rotation steps, each row followed by its count of steps:
The counts run from 0 to 104.
[ 1.13  1.34 -0.94 -3.91 -2.27 -0.72 -0.16 -1.75 -0.16 -2.50 -5.05 -3.48
 -0.95  1.42 -0.62 -0.70 -1.44 -0.16 -2.33  0.40  1.94 -4.34 -3.68  0.46
  3.28  2.81 -1.17  1.98 -0.48  1.82  0.27 -1.10  0.51  0.01 -0.99 -1.24
  0.92  0.25  1.93  1.83 -1.05  1.24 -2.78 -0.29  2.32 -2.46  0.25 -0.22
 -0.87 -2.81 -1.19]
27
[ 1.53 -0.74 -4.23 -2.58 -2.51 -0.53  0.66 -2.46  0.96 -1.06 -2.29 -1.43
 -1.86  1.41  0.21  0.17  0.33 -1.41 -2.20  0.13  1.05 -1.33 -5.86 -0.07
  0.94  0.06 -2.43  0.59 -0.72  2.78  0.02 -0.87  0.69 -2.91  0.06 -1.52
  1.76  2.44  0.89  0.80  0.17  0.80 -2.26 -0.79  2.66 -1.63 -1.18 -3.86
 -2.91  1.22 -5.16]
60
[ 1.85 -1.84 -2.44 -1.29 -1.18 -1.50  0.59 -0.44 -1.80 -3.08 -1.28 -2.17
 -0.14  0.90  0.62  1.75 -4.38 -2.15 -3.47 -0.42  2.58 -2.52 -3.52  1.23
  3.48  0.99 -1.69  4.85 -1.95 -0.21 -2.46 -1.24  0.20  0.57  0.20  0.81
  0.32  2.03  1.10  1.72  0.03  1.14 -1.28  0.09  1.48 -0.71 -2.40  0.61
 -2.54 -2.29 -2.06]
34
[ 1.68 -4.57 -2.32  0.08 -3.50  1.36 -0.16 -0.25  0.21 -2.27 -3.52 -1.22
 -0.63  3.26 -0.72  1.10 -2.17  2.44 -0.91 -1.64  0.58 -3.88 -4.35  0.08
  1.79  0.84 -1.80  2.41 -1.91 -0.33 -1.23 -0.42  1.60 -3.60 -0.77  0.33
  0.82  2.52 -0.84  0.68  1.15  1.55 -0.31 -0.47  0.75 -0.69 -2.06 -3.31
 -1.51 -0.15 -3.32]
1
[-1.42 -2.23 -1.99 -0.76 -3.69  0.77  0.14 -0.46 -2.19 -2.02 -3.88 -0.66
 -0.90  2.97 -1.96 -0.82 -2.22  0.80 -1.07 -0.69  0.18 -6.97 -2.35  0.72
  1.99  1.40 -1.15  1.44 -0.23  1.84 -1.26 -1.33  0.55 -1.21 -1.78 -0.19
  0.10  1.44 -1.99 -1.24  1.48  1.95 -1.53 -2.25  1.19 -1.51 -2.94 -2.09
 -0.44 -2.83 -2.85]
7
[-1.92  1.79 -4.36 -0.54 -1.54 -0.42  1.64 -1.31 -2.69 -1.54 -1.53 -0.74
 -0.63  1.65 -1.03 -0.63 -3.35 -2.21 -1.73  2.18  0.85 -4.21 -1.38  2.35
  1.15 -0.36 -1.34  2.58  0.14  3.22 -2.29 -0.65 -0.50 -0.09  0.32 -1.06
  0.87 -0.11  0.02  0.28  1.31 -0.80 -1.12 -1.87  1.12 -2.66 -3.14 -1.71
 -2.28 -4.74 -3.51]
46
[ 0.10 -3.90 -2.75 -0.20 -2.33  0.54  2.22 -0.79 -2.05 -2.92 -0.78 -1.12
 -1.90  2.80  0.45  0.18 -1.98 -1.22 -1.87 -1.51  2.48 -2.50 -3.72 -1.27
  1.57  2.62  0.28  3.51 -2.68  2.26 -0.84 -0.74  3.08 -1.76 -0.13  1.65
  1.28  2.67 -0.08  1.49 -0.15  2.08 -2.63 -0.09  1.01  1.38 -0.52 -2.30
 -1.82 -1.66 -2.56]
71
[-1.41 -2.44 -0.72 -0.42 -3.38  0.20  0.82 -1.42 -1.82 -0.38 -3.20 -1.17
 -1.41  2.88 -2.27 -1.70 -0.23  0.58 -2.42  0.67  2.63 -6.25 -2.49 -0.89
  1.84  1.74  0.79  0.50 -0.10  2.62 -1.24 -2.45  2.72 -0.17 -0.92 -1.20
  0.20  2.42  0.21 -0.94  0.39  3.37 -2.84 -2.16  1.41 -1.40 -1.75 -1.79
 -1.24 -1.94 -3.22]
87
[ 3.08 -1.74 -3.26 -1.19 -2.20  0.08  0.98 -1.38 -1.19 -2.96 -2.35 -0.87
 -0.02  1.12 -0.42  1.44 -3.88 -0.86 -2.52 -0.42  0.68 -2.82 -4.33  0.33
  1.96 -0.78 -2.95  2.70 -1.69 -1.50 -2.83 -0.20 -1.20 -2.41  0.49 -0.23
 -0.22  2.12  1.11  1.55  1.32  0.23 -0.20  0.05  1.08 -2.85 -3.48 -1.22
 -1.61 -1.99 -4.42]
39
[-1.82 -0.93 -3.51 -1.15 -1.79  0.89  2.13 -1.05 -1.65 -1.60 -1.45 -2.87
 -2.55  3.63  1.34 -0.01 -2.02 -0.48 -1.43  0.96  2.94 -1.27 -2.38 -0.52
  1.90  2.56  0.46  3.43 -2.17  4.67 -0.57 -0.19  3.66 -0.69 -1.03  0.71
  1.90  0.95  1.21  2.16  0.29  0.15 -2.37 -0.38  1.26  0.60  1.65 -3.02
 -3.51 -2.93 -0.49]
69
[-1.37  0.47 -5.03 -1.80 -1.74 -0.98  0.32 -2.09 -1.03 -0.63 -2.53 -1.43
 -2.50  2.53  1.21  0.93 -1.22 -1.40 -1.36  0.46  0.51 -1.48 -4.11  1.40
  1.19 -1.31 -3.65  1.90  0.12  3.82  0.38  0.16  0.07 -2.29 -0.95 -0.17
  2.73  0.91 -1.35  0.70 -0.25 -0.26 -1.39 -2.29  2.83 -0.27 -1.09 -4.25
 -3.67 -0.66 -2.82]
62
[ 1.98 -4.00 -2.53 -0.39 -2.91  2.19  0.81 -1.13  0.93 -1.98 -2.78 -1.95
 -1.08  3.72 -0.34  0.85 -1.75  3.41 -1.10 -0.93  1.28 -2.43 -4.09  0.09
  2.21  1.32 -1.30  2.08 -3.06  0.41 -0.99  0.52  2.51 -2.92 -0.40 -0.11
 -0.16  1.42  1.37  1.29  1.97  1.09 -0.31 -0.12  1.01 -1.23 -0.64 -4.60
 -1.67 -0.19 -2.30]
0
[-1.45  2.01 -4.86 -0.53 -1.41  0.42  2.33 -1.83 -2.54 -1.22 -1.23 -1.79
 -0.95  2.06 -0.36 -1.31 -2.30 -1.15 -1.65  3.43  1.69 -3.65 -1.51  1.51
  1.09  1.01 -0.69  1.43 -0.52  4.19 -2.12 -0.38  0.88  0.18  0.33 -1.54
  0.78 -1.14  1.86  1.58  1.67 -0.92 -1.52 -1.10  1.25 -3.42 -2.03 -2.14
 -2.47 -4.94 -2.69]
47
[-0.89 -0.45 -3.57 -1.78 -2.70 -0.44  0.92 -1.80 -1.82 -2.86 -2.95 -1.48
 -2.44  2.22  0.58 -0.73 -0.62 -2.47 -1.70 -0.78  1.43 -2.67 -4.17 -0.32
  1.62  2.12 -1.08  2.79 -0.76  4.02  0.56 -1.32  1.21 -2.71 -0.85  1.35
  2.00  2.22 -1.18  1.15 -1.45  1.15 -2.82 -0.82  1.98  0.94 -0.36 -2.32
 -1.66 -1.34 -3.16]
66
[ 1.86 -0.17 -0.95 -2.89 -2.85 -0.77 -1.05 -2.45  0.71 -1.61 -5.99 -3.86
 -1.55  3.71 -0.64  0.49 -0.95  2.02 -2.02  0.80  1.36 -4.46 -3.33  0.92
  3.47  1.82 -1.34  2.56  0.37  1.26  0.30 -0.44  0.19 -1.67 -0.84 -1.08
  0.76  0.56  2.00  2.42 -0.68  0.44 -1.80 -0.31  1.99 -2.58  1.07 -2.01
 -1.81 -2.37 -1.09]
102
[-1.57 -1.69 -1.24 -0.91 -3.60  1.20  0.70 -1.60 -1.42 -0.36 -3.02 -1.37
 -1.95  3.89 -1.86 -1.77 -0.09  1.91 -1.84  1.29  2.57 -5.95 -1.99 -0.23
  1.66  2.25  0.74 -0.37 -0.49  3.50 -0.78 -1.30  3.29 -0.25 -0.26 -1.70
 -0.25  0.99  1.01 -0.08  1.07  2.15 -2.42 -1.89  1.54 -1.90 -0.27 -2.23
 -1.73 -2.56 -2.24]
86
[ 0.15 -0.66 -0.46 -2.25 -2.81 -2.05 -1.19 -1.96 -2.06 -2.56 -5.34 -2.61
 -1.06  2.85  0.01  0.47 -2.45 -0.94 -2.24 -0.96  0.80 -5.26 -2.85  1.20
  3.09  1.14 -1.96  4.42  0.73  1.45 -0.08 -1.80 -0.77 -0.77 -0.95  0.37
  0.68  1.87 -0.95  1.65 -0.83  1.23 -1.87 -0.68  1.75 -0.89 -1.59 -0.29
 -1.28 -2.34 -1.60]
104
[-1.25  0.37 -4.66  0.22 -0.70 -0.80  1.93 -1.64 -1.61  0.15  1.03 -1.41
 -0.36  0.97  0.38 -0.30 -2.23 -2.30 -2.30  3.15  3.23 -1.54 -1.86  1.51
  1.50  0.53 -0.39  2.59 -1.72  3.28 -2.76 -1.50  2.81  1.74  0.78 -1.49
  1.55  0.20  1.53 -0.08  1.13 -0.22 -1.74 -1.79  2.05 -2.48 -2.44 -3.08
 -4.30 -2.50 -2.69]
52
[-1.53 -0.03 -4.27 -0.56 -1.44 -0.79  1.48 -1.85 -2.95 -1.62 -0.41 -0.19
 -0.77  0.15 -0.94 -1.33 -1.19 -4.10 -3.12  1.00  2.76 -4.06 -3.26 -0.36
  0.63  1.03 -0.07  1.83 -0.98  2.60 -2.41 -2.08  1.25  0.38  0.33 -1.41
  0.63  1.87  0.62  0.14  0.91  0.87 -2.13 -1.32  1.44 -1.69 -3.31 -0.93
 -2.10 -1.89 -4.77]
50
[-0.12 -1.42 -4.39 -0.56 -0.61 -1.72  0.33 -1.65 -0.27 -0.40  0.40 -0.26
 -1.33  0.22  0.66  0.37 -1.85 -2.91 -2.83  1.12  2.38 -0.81 -4.45  0.47
  1.17 -0.92 -3.64  2.94 -1.11  1.76 -1.30 -0.89  1.32 -0.05  1.24 -0.99
  1.88  2.30 -0.07 -0.62  0.18  0.46 -1.64 -2.13  2.92 -0.82 -3.28 -3.03
 -4.34  0.50 -4.69]
56
[ 2.56 -3.13 -0.81 -0.75 -2.57 -0.24 -0.54 -1.27  0.73 -0.25 -2.02 -1.69
  0.10  1.32 -1.27  0.16 -1.70  1.29 -3.04 -0.07  2.97 -3.85 -4.11  0.19
  3.32  0.27 -2.46  1.25 -1.45 -0.29 -1.81 -1.82  2.20  1.90 -0.02 -1.81
 -0.20  2.48  1.05 -1.14  0.35  3.41 -1.90 -2.04  2.59 -2.39 -2.59 -0.83
 -2.86  0.53 -3.18]
17
[ 0.32 -0.28 -4.03 -2.62 -2.26 -1.47  0.09 -2.26 -0.24 -1.30 -2.35 -1.37
 -2.19  1.68  0.92  0.36 -0.94 -2.01 -1.32  0.06  0.65 -1.49 -5.34  0.01
  0.93 -1.17 -3.40  1.81 -0.04  3.32  0.28 -0.80  0.15 -2.91  0.03 -0.52
  2.13  2.55 -0.87  0.57 -0.55  0.21 -1.77 -1.56  3.11 -0.37 -1.71 -3.41
 -2.76 -0.11 -4.57]
61
[ 1.14 -0.15 -1.96 -1.36 -2.39 -0.91 -1.62 -0.85  1.02  0.50 -3.09 -2.88
 -0.17  2.11  0.33  0.91 -3.07  3.08 -2.02  2.12  1.79 -2.53 -3.54  1.77
  3.39 -0.77 -4.07  1.93 -0.38  1.23 -0.90 -0.33  1.00  1.61 -0.02 -1.86
  1.20  0.00  1.21 -0.39  0.39  0.71 -0.56 -2.25  3.18 -3.61 -1.37 -2.80
 -3.90 -0.39 -0.84]
20
[-0.41  0.96 -4.44 -2.44 -2.64  0.82  1.25 -2.20 -0.26 -1.10 -3.00 -2.68
 -2.78  3.14  0.40 -0.52 -0.14 -0.20 -0.83  0.98  1.12 -1.46 -3.67  0.09
  1.31  1.75 -1.34  1.20 -0.82  4.75  0.89  0.41  1.49 -2.70 -0.83 -0.43
  2.12  0.35  1.11  2.16 -0.29 -0.36 -2.49 -0.51  2.39 -0.91  0.91 -3.91
 -1.91 -1.68 -2.02]
64
[-2.52 -0.98 -2.31 -0.14 -2.64  0.97  0.71 -0.20 -1.87 -0.98 -2.63 -1.66
 -0.31  3.63 -0.88 -0.70 -3.13  2.69 -0.86  1.33  1.55 -5.27 -0.32  2.05
  2.41  1.66 -0.35  2.14 -0.50  3.76 -1.41 -0.87  2.49  1.79 -0.99 -0.91
  0.31 -0.78 -0.48 -0.90  1.65  0.86 -1.32 -2.61  1.44 -2.11 -1.50 -2.43
 -2.23 -3.94 -0.48]
9
[-2.02 -0.49 -4.05 -1.02 -1.87  0.11  1.57 -0.94 -2.34 -1.48 -1.23 -2.12
 -2.43  3.47  1.43 -0.43 -2.67 -1.59 -0.83  0.85  1.94 -1.47 -2.33  1.35
  1.44  1.63 -0.63  4.02 -1.41  5.27 -0.09  0.12  2.45 -0.62 -1.22  1.19
  2.47  0.33 -0.48  1.20 -0.09 -0.20 -2.15 -1.73  1.03  0.96  0.16 -3.49
 -3.13 -2.87 -0.35]
68
[ 2.77 -2.05 -0.38 -1.83 -2.84 -0.85 -0.99 -2.35  1.80  0.60 -4.09 -3.00
 -1.39  2.90 -0.55  1.08 -0.77  2.28 -2.52  1.23  2.70 -3.10 -4.61 -0.35
  2.79  0.55 -2.25  1.86 -0.68  0.18 -0.82 -0.96  1.65 -1.21 -0.28 -1.49
  0.33  1.57  1.80  1.18 -0.13  1.73 -1.54 -1.52  3.01 -2.35 -0.06 -2.38
 -3.38  0.50 -2.02]
97
[ 2.31 -1.01 -3.41 -0.51 -0.55 -0.35  0.71 -0.68 -0.67 -2.15 -0.77 -2.30
  0.19  2.57  0.74  1.75 -4.97  0.24 -2.58  1.70  2.13 -0.60 -2.26  1.58
  3.58 -0.24 -2.00  4.93 -2.36  0.04 -2.60  0.40  0.53  0.33  0.65  0.15
  0.22  0.30  2.31  2.20  1.15 -0.71  0.15 -0.42  1.07 -3.08 -1.48 -1.51
 -3.93 -3.34 -1.09]
36
[ 0.64 -3.65 -0.41 -0.73 -2.14 -2.31 -0.69 -1.12 -0.19  0.19 -2.10 -1.14
 -0.37  1.41 -0.70  0.52 -1.35  0.82 -3.51  0.35  3.09 -3.96 -3.83 -0.05
  2.25  0.22 -0.79  2.58 -0.88  0.37 -1.25 -2.34  2.58  1.54  0.42 -1.00
  0.57  3.05 -0.01 -0.81 -0.08  3.71 -1.94 -2.69  2.33 -0.74 -2.44 -1.40
 -3.67  0.84 -3.00]
93
[-2.08 -2.26 -2.35 -0.46 -3.47  0.25  0.89 -0.69 -2.38 -0.32 -3.17  0.03
 -1.33  4.05 -1.52 -1.27 -2.47  1.25 -0.97  0.65 -0.01 -5.76 -1.90  0.79
  0.86 -0.87 -1.47  0.95  0.79  2.24 -0.81 -0.82  0.06 -1.72 -1.37 -0.32
  0.67  1.89 -1.63 -1.39  1.76  1.18 -1.31 -3.08  1.41 -0.54 -2.85 -2.97
 -2.40 -2.55 -3.32]
83
[ 0.46 -4.71 -3.33  0.32 -3.44  0.50  1.45  0.15 -0.71 -2.12 -1.06  0.01
 -1.36  3.44 -0.37  0.68 -2.96  1.31 -1.46 -0.29  0.49 -2.78 -3.50 -0.17
  1.14 -0.81 -2.24  2.82 -1.55  0.53 -1.98 -0.15  1.60 -3.51  0.07  1.02
  0.64  3.33 -0.81  0.45  1.94  1.88 -0.40 -1.39  1.31 -0.11 -2.83 -3.20
 -2.22 -0.67 -3.81]
77
[-0.29 -2.23 -1.90 -0.93 -4.25  2.25  0.60 -1.28 -1.28 -1.92 -4.15 -1.59
 -0.85  3.27 -1.97 -0.92 -1.25  2.09 -0.56 -0.47  0.26 -6.36 -2.51  0.18
  1.62  1.82 -0.58  0.84 -0.74  1.39 -0.64 -1.08  1.65 -1.87 -1.03 -0.74
 -0.19  1.14 -0.48  0.36  1.70  1.80 -1.43 -1.41  0.84 -2.28 -1.49 -2.63
 -0.38 -2.41 -3.22]
6
[ 0.94 -1.75 -0.39 -1.93 -2.80 -2.68 -2.02 -1.43  0.00 -0.59 -4.19 -1.92
 -1.37  2.55  0.21  1.30 -2.22  1.00 -2.48  0.53  0.57 -4.06 -3.63  1.72
  2.74 -0.91 -3.88  3.72  0.45  0.33 -0.13 -1.33 -1.00 -1.22 -0.19 -0.11
  1.25  1.86 -0.93  0.12 -0.67  1.17 -0.95 -2.08  2.61 -1.47 -2.13 -2.43
 -3.42  0.15 -1.78]
99
